In the data rows, the value 128 means zero.
Here are some numbered points:
[ 97  99 164 152  94 179  97 173  66 163 107 117  72 107 148 101 118  93
 134 169 138  94 130 136 117 124 143 160 116 133 163  76 155 108 104 229
 143 123  93  61  95  84 113 140  72  75 116  80 104 204 186  85 169 181
 105 100  54 131  89 143  96  87 106 147] 0
[103 138 139 117 119  83 133 106 157 135 147 129 133 153  82 168 154 132
  96 124 127 145 116 162 113 124 112 124 125 105 123 134 146 137 120 119
  90 117 113 134 145 103 113 110 123 114 127  99 152 103 151 140 144 113
 146 164 163 117 130 144 113 132 133 140] 1
[108 170 139 109 146 188 146  98 109 156 123 171 122 121 156  74 145 160
 117 124 110 168 132 106 132 137 165 129 143 122 130 110 117 171 115 102
 113 108  78 109 160 143 125 153  97 111 105 138 137 140  91 120 151 147
 102 124 150  85 139 166 105 143 116  95] 2
[ 74 120 173 120 170 184  68 170  52  54  86 106 125 143 155  16 112  52
 212  97 125 122 200 195  50 142 201  40 168 193 140 166 107 149 162  72
 215 134 185 163  23 177 139 100 215  97 117 113 163 120   0  73 192 115
 110  36 183  76 122 180 157  32  52  78] 3
[ 77 171  91 105  94 168 184 103 177 140 132 103 179 165 160 104 135  93
 138 127 151 148  76 102 179  99 134 118 119  98  92 176  83 167 155 146
  67 142  83  19 183 104 187 145 154 126 124 200 117 164 101 194 161 176
 161 177 129 119  36 114 193 178 151  88] 4
[  0 150 151 104 130 236 103 101 146 224  67  77  91 187 158  72  29  71
 255 162 186 205  88  96 150 142 116 177  72 145 138 126 113  69  92 202
   0 130   0  12 133  92 115 182   0  99  96 140 120 249 166 182 255 246
 191  80  48 103 103 122 210 232 102 210] 5
[116 137 132 115 124  94 121 114 145 129 135 113 122 142  96 136 148 164
 110 105 143 130 125 139 132 137 101 115 120 101 136 124 137 114 124 110
  90 124 121 156 151 123  99 121 106  99 149 109 170 108 127 126 129 138
 143 148 140 113 142 148  85 120 121 131] 6
[144 123 119  86 142 143 123 119 149 163 129 142  99 145 152 126 158 166
  87 118 125 138 120 107 150  71 138 107 125 112 151 109 122 126  92 131
 158  91 111 124 140 132 123 130 133 128 132 102 131  99 149 116 153 128
 117 143 128 121  92 147 107 128 131 126] 7
[135 171 131  64 117  91 136 125 153 171 192  94 148 131  61 103 177 198
  77 124 111 166 104 157 117 129 102  94 117  89 137 119 132 130 102 146
  95 125  86 170 228 122  88 131  92  79 164 141 207 111 184 159 169 138
 160 172 167 141 143 133  85 128 105 128] 8
[112 110 129 125 123 152  81 103 141 114  95  83 113 166 138 113 142 175
 100 150 111 136 127 133 117 123 155 114 150 105 110  84 169 120  90 141
  89 146 105 123 187 121 133 155  80 107 116 126 171 101 107 169 172 144
 161  81 156 107 143 117 146 112 125 115] 9
[155 127 146 197  78 155 144 169  82  90  97 151 158  40 141 132  61  89
  97 149 133  84  71 101 166 177 141  66 109  78 157 104 185   8 163 188
 180 178 115 148 145 128 120 154  76 117 124  92 100 168 147  80 108 199
 140  65  80 223 108 121 175 164 155 144] 10
[165  55 105 150 146  93  50 198 170 107 174 209 197  57 221  93 110 143
  64 200  90 100 221 121  93 247  90 241 227 255 145 108 117 142 150 159
 175  51 230  66  89 218 235 152 210 195  98 153 162  95  49 113  37  98
 142  13 184  96 252  89 121  69 147  33] 11
[156 151  87  77 182 112 184  98  81 126 142 108 119 131 112 139 125 146
 121 128 123 196 128 133 146 124 155 105 100 173  91 172 106 117 182  77
 137 122 136 194 125 155 142 113 157 151  85 114  75 129 118 126 126  77
 114 184 161 100 110 104 149 110  95 153] 12
[143  90 122 207  71 106 135 129 144 108 157 123 145 127  98 141 183  94
 122  81 121 168 161  93 117 129 123 166 158 114  74 175 134 137 101 161
  78  75 126 113 190 115 107 136 126 134 121 168 191 163 140  97 109 138
  96 159  96 121 183  71  63 107 105 172] 13
[ 66 156 101  86 147 181 171  90 161 150  94  79 183 149 148  72 137 108
 187 120 128  57  80  48 191  89 137  70  91 119 134 200  65 122 151  86
  88 148 125  60 134 156 132 140 140 118 138 137 126 144  87 134 139 180
 145 166 112  79  48 195  92 158 169 109] 14
[119 143 111  99 109 137 134 140 107 159 127  88 121 139 121 112 155  95
 157 126 140 107 106 181 102 192 101 103 128 140 180 114 131  78 141 205
 109 103 148 106 146 109 136 153  74 108 111 140 102 173 160 112 128 157
 157 141 134 136 136 154 123 112 123 141] 15
[108 163 105 124 127 115 164 131 103 200 189 140  80 123  79 182  91 130
 123 123 150 151  70 132 154  96  95 201  97  91 137 134 156 144 145 138
 122 145  85 146  93  68 110 139  85 123 147  92  77 135 183 113 159 145
 145 160  94 138 130 134 164 174 130 171] 16
[129 160 120 151 114  82 159 123  78 169 154 154 119 103 113 159  84 149
 118 157 156 179 178 144 110 163  80 211 132 138  60 127 149 132 155 128
 100 148 167 156 122  95 104 149  85  86 149 119 117 146 189 126 137 119
 117 132 113 118 206  73  98 122 102 167] 17
[128 140 140 122 140 117 126 138 101 141 122 133  97 109 137 104 169 144
 133  98 117  83 150 133 129 177  90 117 126 137 141 126 127 132 127 144
 140 123 152 128 111 163  77 110 143 108 132 101 148 149 149 124 125 135
 142 123 111 169 144 178  98 127 140 137] 18
[126 113 121 134 126 135 116 116 126 147 144 122 124 113 132 116 105 120
 119 140 113 129 105 114 142 125 121 142 138 138 121 121 117 113 109 138
 124 126 103 119 125 107 144 132  93  96 136 128 131 131 151 109 105 136
 137 123  98 124 140 110 121 130 126 130] 19
[125 135 115 134 123 121 137 132 114 120 135 141 138 116 122 122 122 101
 162 113 135 133 126 142 129 138 122 146 137 159 148 126 140 127 133 113
 155 104 127 175  81 113 132 107  89 136 136 130  83 126 141 116 120 137
 136 101 118 136 185 124 144 146 138 126] 20
[223 119  95 106 155 149 155 155  63 108  80 128  94 113 101 189  61 169
 123 133 210 193 139 117 188 128 129 131  28 107  60  62  96 109 154 143
 114 199 118 211 150 105 101 138  92 174  97 126  41 158 185 193 169  92
  85 147 174 159  68  53 110 109 140 190] 21
[205  46 166 255  77   8 167 204 148 126 150 155 157 123 113 255 114 105
 118 190 104 206  59  74 188 105  63 255 213 148  99 145 172 118 119 218
  26  63 161  88 223 105 240 227 177 208 100 255 133 190 210 201  31 107
 117 186  91 184 104   0 133 184 147 236] 22
[131 135 146 141 132 117 113 127 126 113 145 107  88 143 123 159 154 150
 105 127 115 138 109 134 137  88 144  97 114 100 119 108 139 130  92 123
 137 153  98 162 130 104 137 112 127 101 145 105 154  95  93 126 151 129
 136 125 153 123 147 135 138 128 146 145] 23
[144 125 117 121 129 110 121 127 112 108 120 129 136 132 113 137 142 122
 139 107 146 126 148 118 126 127 141 123 124 138 104 125 117 128 142 115
 116 119 128 137 118 119 134 109 142 123 143 141 111 114 124 130 126 114
 133 123 106 118 127 121 138 101 110 117] 24
[194 173 141 127 138 179 179 155  36 114 133 146  63  99 116 123 182 142
 138 134 105 135  86 109 179 251 134 143 186 160 201 140 103  81 138 149
 144 151 155  94 109 171  71 175  85 211  94 189  94 174 152 163 115 144
  94 164 121 194 155 100  68 119 121 136] 25
[133 130 157 147 124 149 192 163 131 128 144 181 119 105 176 125 126 154
 117 103  79 170  97 143 169 181 116 143 136 127 182 159 120 130 104 136
 147 134 108  99 128 133 116 128 138 178  95 147 109 170 143 165  58 128
 123 191 121 196 111  99 123 155 103 139] 26
[136 130 171 126 144 101  86 112 149 133  99 154 119 177 139 141 147 129
 176 125 155  93 174 145 103 166 139 112 132 126 174 152 134 135 163  34
 167 109 114 149  80 115  94  93 159 135 126 148 151 127 126  86 122 124
 125 136 116 120 116 181 137 131 124 119] 27
[ 41  93 107 147 174 193  92  90 220 135 181 106 124 199 141 118  88 118
 192 227  79  48 127 219 139   0  41 149  92 125 156 212  40 197  67  81
 255 184 125  46 115 190  68 216 167 235  27  20  66 154 103 255  97 150
 230 255 255  80  70 153 151 234 236 121] 28
Which two points above are nearest to each new point by angle, seen from the average point of the numbered points? Their numbers follow each, nearest first.
[100 105 104 163 106 109  91 131 158 164 194  78 107 179 108 167 168  60
 149 102 111 112 107 163 123 147  58 159 169 147 140 166 147 100 145 152
 127 154 146  96 137  90 162  89 143  64 143 149 185 149 149 116 119 141
 181 146  96 148 167 116 112 136 139 159] 13 15
[ 95 188 149 123 122 136 115 110 150  97  80  95 125 162  97 135 162 144
 148 142 138 155 139 168  90 150 173 121  93 148 116 165 118 158 147 143
 127 125 142 155 138  91 130 123 132 153  86 142 121 134  91 137 164 148
 126 127 153  90 153 132 166 118 119 104] 3 27
[149 127 154  93 118 160 102 111 139 102  51 122 116 175 150 113 129 145
 143 143 131 127 179 125 113 102 144 100 104 147 159  88 128 113 118 108
 146  85 122 138 117 127 119 106 141  73 125 138 128 122 126 127 146 134
 128  92 115 145 104 156 177 167 145 104] 27 3
[118 134 123 136 129 122 103 141 144 123 105 115 131 124 134 118 128 152
 115 116 153 148 140 123 144 135 124 123 112 121 109 130 137 155 130 113
 106 135 131 126 137 144 110 138 142 144 133 114 151 120 131 158 149 107
 123 122 151 140 117  99 105 104 122 129] 6 24
[ 93 134 155 115 138 157  89 104  85  96  88 141 128 148 146  88 148 112
 169 121 136  82 181 104  98 143 192  79 135 155 151 145  97 137 157  59
 157 118 128 132  75 115 122  89 166  78 129 127 132 113  74  72 189 128
 151  79 129  93 134 171 168  89 110  71] 3 27
[126 128 129 131 105 119 132 138 119 127 135 122 146 112 147 123 128 126
 121 148 131 124 112 138 124 124 119 118 136 120 127 108 159 122 120 168
 123 132 139 123 125 104 147 128 127 131 118 118 135 129 121 115 124 151
 139 117 105 144 123 119 149 134 133 131] 10 19
[ 95 100  72 104 143 102  75 124 209 227 255 145 132 114 172 179  69  71
  61 140  60 131  38  99 124 141 104 110 131 169 167 216 100 198 210  76
 255 152 110  51 152 101 248 109 187 182 130 110  71 131  73 157  44  80
 146 191 106 120  90 144 173 234 200  70] 28 4
[126 155 150 105 119 115 103 103 155 126 120 169 137 191 128 139 136 135
 152 129 149 159 118 142  99 152 143 120 133 122 160 160 129 129 159  92
 143 108 119 152 126  96 132 122 146 126 114 161 133 114 135 110 126 107
 136 151 126 124 126 127 157 140 126 121] 27 24
[ 61  82 163 111  43 123 178 147  90 122 102 122 195  63 172 145 129  67
  75 182  98 103   0 130  93 128 119  99 183 109  77  86 169  71  18 255
 122 118 140   3 159  94 223 195  59 197 153  80 141 111 117 103  58 205
  72  31  27 152 117  81 110 171 114 101] 10 19
[102 105 118 162 139 137 190 170 196 109 163  95 184  56 122 121 159  65
 153 103  82  92 120  99 141 117 115 114 116 118 105 135 162 118 108 153
 126  93 124  96 107 148 130  74 137 132 127 139 135 159 110 118  62 218
 143 154  82 170 103 186 134 171 148 117] 14 10
[ 69 151 178 207 126 236 110 135  89  58  50 140 144 135 167  86 123  95
 211 114  49 169 111 143 145 124 255 133  62 144  98 167 148 170 102  75
 130 160  96 107 195 101 147 132 147 153 106 199  92 195   6 193 141 176
 143 151 150  59 132 148 207  47  59  79] 3 2
[  0 115 115 177 135 113  28 137 117  72 154  91 180  88 145 102 131 136
 104 129   0 165   0 112 186 231 233 179 137 191 187 109 205 212 103 109
 180  59  53  88  97 176 210  19 132 125 179 159 175 115  46 166  16  61
 130  84  99 144 255 196  80 136 186 110] 11 20
[133 160 149 116 126 141 102 133 165 129 125 136 125 164 127 135 122 114
 132 106 146 134 139 123 120 162 154 125 127 113 161 160 127 139 143  95
 144 131 116 150 122 114 138 110 153 132 128 168 127 120 137 120 143 125
 137 140 105 110 112 128 144 142 122 130] 27 24
[108  96 181 132 109 147 214 129  44  94 100  84  91  88 116 108 127 117
 224 143 114  61 158 142 102 164  66 205 158 163 167 131 108 130 123 174
  83 144 144  99  78 173  63 156 113 180 160 111 100 221 211 201 139 145
 109 171  94 153 138 102  85 100 129 159] 25 18
[153 121 160 130 117 135 115 142  81 134 116  95 103 154 146  99 113 113
 137 195 151 153 131 149 137 152 115 165 159 157 151 151 130 136 131 125
 129 159 122 139 102 128 148 152  83 120  93 136 134 135 152 115 164 120
 156  88 103 157 134 120 157 125 127 151] 0 3
[119 139 178 152 116 164 121 136 138  70  80 132 140 154 132  78 152 114
 143 148 138 146 156 118 145 133 218 108 131 144 131 155 143 140 117 114
 139 134 133 162 131 111 135 103 135 166  98 147 122 137 105 128 139 115
 103 122 167 102 140 126 179 116 115 114] 3 27
[157  64  94 166 150 117 172 129 106 114 141 191 159  58 153 116 160 144
 121 122 112 109 166  57 121 175 121 161 142 174 139  90 143 152 148 191
 138  55 164  96 160 134 137 140 163 117 127 133 102 140 153  91  44 111
 140 137  94 193 182 135  89 119 128 110] 11 18
[107 146 107  83 156 132 106 105 138 127 151 137 129 128 140 100 110 124
  65 140 106 171 152 184 153 101  86  81 135 102 104  90 122 122  70  97
  98 168 116 153 133 139 123 138 118  76 131  69 145  78 112 128 165 105
 137 100 194 139 118 144 142 120 111 113] 23 9
[107 143 112 113 123 150 143 121 146 134 135 100 149 130 112 123 141 110
 138 102 139 121 115 105 154 110 130 108 115 111 116 152 113 133 146 135
 111 119 114 106 122 130 141 134 138 144 133 139 117 137 125 136 133 147
 133 151 118 126  92 137 131 142 133 114] 14 4
[208 147 185  90 197  97 178  45 141  89  59 119 122 140 147 195  68 153
 118 141 161 134  83 163 115 165 181  58  92  65 154  85 113  94 106  58
 137 113 129 191 130 111 118 124 118 140 160 130 104  85 147 137  77  96
  93 128 136 166 114 191 119 190 152 113] 27 23
[102 146 133  97 147 104 113 106 165 125 131  78 130 140  72 139 145 166
 108  91 141 155  84 150 122 134  99 100 116  99 145 140 133 124 110 117
 110 117 146 159 150 132  86 120 101  94 171 103 205  98 130 122 142 135
 138 148 149 114 132 160  64 132 146 119] 6 8
[237 140 136 111 162   0  94  90 101 169 155 124 112 118 119 142 144 101
  93 148 150 163 139 155 105 137  61 142 171 145 160 130  90 104 149 146
 145 113 149 210  89 103 152 100 150 119 106  46 160  47 138 119 116 127
 131 113 148 135 127 118 138 102 159 152] 1 6
[128 120  49 138 196 177 161 103 106 100 121  93 107 139  88 146 176 132
 182  53  75 154  40 137 169 141 193 117 115 156 117 149  90  87 159  97
 135 120 102 190 114 126 120 121  88 119 168 190  86 114 131 164 135 105
 109 199 140  95 150 212 111 118 194 145] 12 14
